In the data rows, 500 means zero.
Here are some numbered points:
{417, 349, 350, 695, 344, 690, 354, 367, 349, 506, 281, 491, 516} 0
{580, 555, 599, 439, 619, 421, 394, 150, 378, 638, 408, 542, 498} 1
{419, 430, 670, 452, 651, 426, 550, 581, 704, 646, 733, 661, 320} 2
{426, 644, 037, 555, 496, 687, 270, 327, 497, 369, 672, 879, 461} 3
{328, 732, 573, 302, 440, 454, 511, 584, 286, 246, 492, 354, 566} 4
{739, 416, 272, 507, 568, 508, 358, 306, 858, 591, 640, 469, 384} 5
{472, 373, 635, 427, 724, 447, 404, 659, 638, 575, 636, 548, 337} 6
{948, 840, 313, 051, 671, 420, 426, 305, 389, 614, 445, 742, 672} 7
{446, 485, 362, 541, 622, 426, 421, 512, 686, 432, 599, 492, 489} 8
{704, 378, 462, 668, 621, 569, 612, 432, 505, 419, 235, 651, 565} 9
{689, 345, 552, 430, 633, 595, 637, 641, 562, 444, 310, 510, 599} 10
{120, 726, 412, 431, 279, 723, 498, 618, 247, 369, 763, 608, 565} 11
{520, 396, 528, 550, 618, 676, 506, 640, 437, 484, 538, 600, 554} 12
{415, 332, 606, 480, 652, 583, 347, 672, 675, 606, 725, 564, 336} 13
Which three points above are nearest to each new point, looking only along the 2 directions in which the numbered points spread most? Their numbers follow each, smallest number first.
{623, 427, 240, 614, 506, 514, 437, 368, 849, 541, 689, 425, 478} 5 8 10
{423, 448, 377, 518, 539, 622, 335, 629, 517, 466, 636, 478, 488} 0 8 12
{312, 617, 723, 545, 456, 628, 400, 383, 445, 574, 893, 724, 335} 0 8 12
{734, 479, 629, 462, 746, 279, 652, 541, 587, 560, 458, 512, 499} 5 9 10
{374, 420, 438, 677, 367, 613, 484, 411, 434, 503, 302, 502, 520} 0 4 12
{712, 459, 427, 401, 622, 490, 363, 444, 604, 545, 612, 410, 405} 5 9 10
{361, 478, 426, 482, 452, 545, 398, 588, 577, 410, 561, 396, 458} 0 8 12
{354, 754, 462, 295, 472, 228, 809, 519, 445, 393, 378, 575, 451} 0 3 4
{498, 286, 678, 559, 601, 497, 238, 184, 450, 798, 436, 549, 300} 5 8 10
{609, 904, 334, 267, 502, 508, 465, 132, 292, 310, 571, 707, 235} 0 1 3
{355, 550, 458, 367, 576, 403, 510, 677, 563, 408, 529, 486, 479} 0 8 12
{733, 305, 347, 786, 491, 723, 518, 234, 493, 422, 201, 674, 738} 1 9 10
